Each path is a new rotation, seen through one point. The rows after it are directions, each followed by how far the rotation turns it, in degrees each step (0 if it stays put).
Each turn is a multiple of 5 degrees from 10 to 175, or 0.
Each row of a path follows its step; steps can be skipped.
Rotation 1:
step 0: [-0.74  2.39  0.90 -2.42 -1.04 -0.18 -1.88 -1.10 -3.59 -2.21 -2.16  1.74
  0.37 -1.58  0.93 -0.24  1.09 -1.84  0.37 -1.29  2.22  1.59 -0.26  0.66
 -0.63 -3.79 -3.04 -0.44 -1.24 -3.89  2.68 -0.20  0.63]
step 1: [-2.02  4.96 -1.33 -0.68  1.45  1.06  2.44  0.23 -3.35 -3.06 -1.20  1.41
 -2.37  0.52 -0.52 -2.90  0.81 -1.86 -0.71 -1.65  0.13  0.39  0.33  1.51
  0.27 -3.10 -0.02 -0.86  0.16 -0.53  0.50  1.03 -3.13]
step 2: [-0.87  1.04 -3.13  1.12 -2.52  0.97 -0.01  1.26 -3.26 -3.09  0.34 -0.88
 -1.77  2.91 -2.39 -0.89  1.36  1.63  0.68  2.17  0.22  2.28  0.63  2.60
 -1.39 -1.38  0.38 -0.44 -1.55 -1.60  1.75  3.23 -1.48]
step 6: [-4.05  2.86 -0.71 -2.22  2.06 -0.88  2.12  0.30 -2.40 -1.03 -0.53 -2.90
 -2.97  1.52  1.27  0.74  0.54 -0.86  2.09  0.93  0.50  2.40 -1.82 -0.64
 -1.03 -3.79 -0.42 -1.29  1.43 -1.37  0.55  1.60 -1.57]
step 7: [-2.33  0.51 -1.37  0.86  0.02 -2.17  2.21  1.57 -2.30 -1.17 -2.44 -1.00
 -0.97  0.67  2.29 -0.68 -0.13  2.98  0.90  2.65 -1.28  1.50 -0.90  5.15
  1.21 -0.52  0.33 -0.97  0.33 -1.37  1.05  3.16 -1.98]
step 8: [-1.18  0.62 -0.47 -0.14 -2.59 -1.60 -0.59 -2.00 -0.96 -2.73 -0.29 -0.48
  2.05 -1.06  3.11  0.35  0.68  1.74  2.32  1.82  1.31  0.62  0.62  2.94
  0.25 -2.94  0.25  0.86 -2.22 -5.58 -0.11  0.40 -0.04]
step 9: [-3.47  3.83  1.63 -1.77  0.09 -1.52  1.55 -0.48  0.94 -2.69  0.05  2.20
  1.67  0.44 -1.01 -0.35  0.24 -0.26  1.41 -3.14 -0.77  0.13  1.14  2.73
  2.07 -3.46  1.27  0.25  0.09 -4.07  0.11 -0.19 -0.99]
step 11: [-4.56  2.53 -1.76 -0.32  2.46 -0.57 -2.41 -1.37 -4.28  0.91  0.14 -2.26
 -2.07  0.49 -0.08 -0.86  2.45  0.93 -1.10 -0.61  0.77  1.68 -1.66  1.47
  0.02 -1.82  0.30  1.58 -1.46 -2.28  0.17  2.29  0.31]
step 12: [-3.38 -0.01  0.48 -0.88 -1.29 -0.73  0.93 -1.43 -2.09  0.04 -0.27  0.03
 -2.29  0.55  0.84 -2.82  0.71  1.32 -1.55 -0.13  1.43 -0.17  1.11  5.39
 -0.88 -1.77 -2.39 -2.77  1.52 -2.59 -0.42  3.25  0.73]
Directions:
[-0.38 -0.81  1.41 -0.53 -0.26  0.27  1.13  0.52  0.00 -0.40  0.38 -0.87
  0.44  0.15 -0.69  0.88 -0.08  0.43 -0.15 -1.24  0.42  0.59 -0.17  0.05
  0.08 -1.12 -1.23  0.00  0.77  0.28  0.47  0.05  0.93]
120
[ 0.18 -0.01 -0.15 -1.02  0.22 -1.38  0.01 -0.40  0.77  0.96  0.77  0.38
 -0.29  0.28  0.30 -1.07 -0.19  1.66 -0.19 -0.56  0.42 -0.42  0.67 -0.56
 -0.46  0.39 -0.60  1.31  0.04  0.67 -0.04  0.18  0.33]
10
[ 0.07  0.06 -0.72  0.18 -0.03  0.57 -1.32 -0.35 -1.05 -1.03  0.23 -0.16
  0.89 -0.54  1.18  0.48  0.26  0.33  0.77 -0.07  0.55  0.82 -0.32 -0.82
 -0.48  0.09 -0.18  1.21 -0.10  0.25 -0.01 -0.45  1.38]
135
[ 0.14 -0.69 -0.15  0.76 -0.69  0.23  1.14 -0.37  0.78 -1.50  0.67  0.29
  0.65  0.42 -0.49 -0.46 -0.50  1.03  0.30  0.98  0.58  0.33  0.49  0.65
  0.20 -0.52  1.14  0.52 -0.51  0.29 -0.66 -0.66 -0.28]
65
[-1.06  0.38  0.12  1.36  0.20 -0.63  0.50  1.32 -0.82  0.34  0.64 -0.43
 -0.84 -0.39 -0.45 -0.18  0.82  0.05  0.01  0.71  0.08  1.10  1.19 -0.87
  0.24  0.56 -0.58  0.19 -0.03  0.18 -0.33 -0.79 -0.25]
80
[-0.12 -0.13  0.39 -0.35  0.53 -1.08  0.53  0.42  1.06 -0.13 -0.26 -0.87
  0.42  0.38  1.65  0.80 -0.47  0.28  1.54  1.13 -1.03  0.10 -0.49 -0.55
  0.28  0.15 -0.19 -0.42  0.17  0.09  0.26 -0.35 -0.38]
35
[ 0.25  0.80 -0.25 -0.05  0.33  0.80 -0.06 -0.26  0.75 -0.50  0.25 -0.34
  0.89  0.97 -0.76  0.78  1.47  0.20 -0.12  0.18 -1.22 -0.61  0.48  0.17
  0.18  0.59 -1.31  0.86 -0.27 -0.52 -0.94  0.38 -0.22]
55
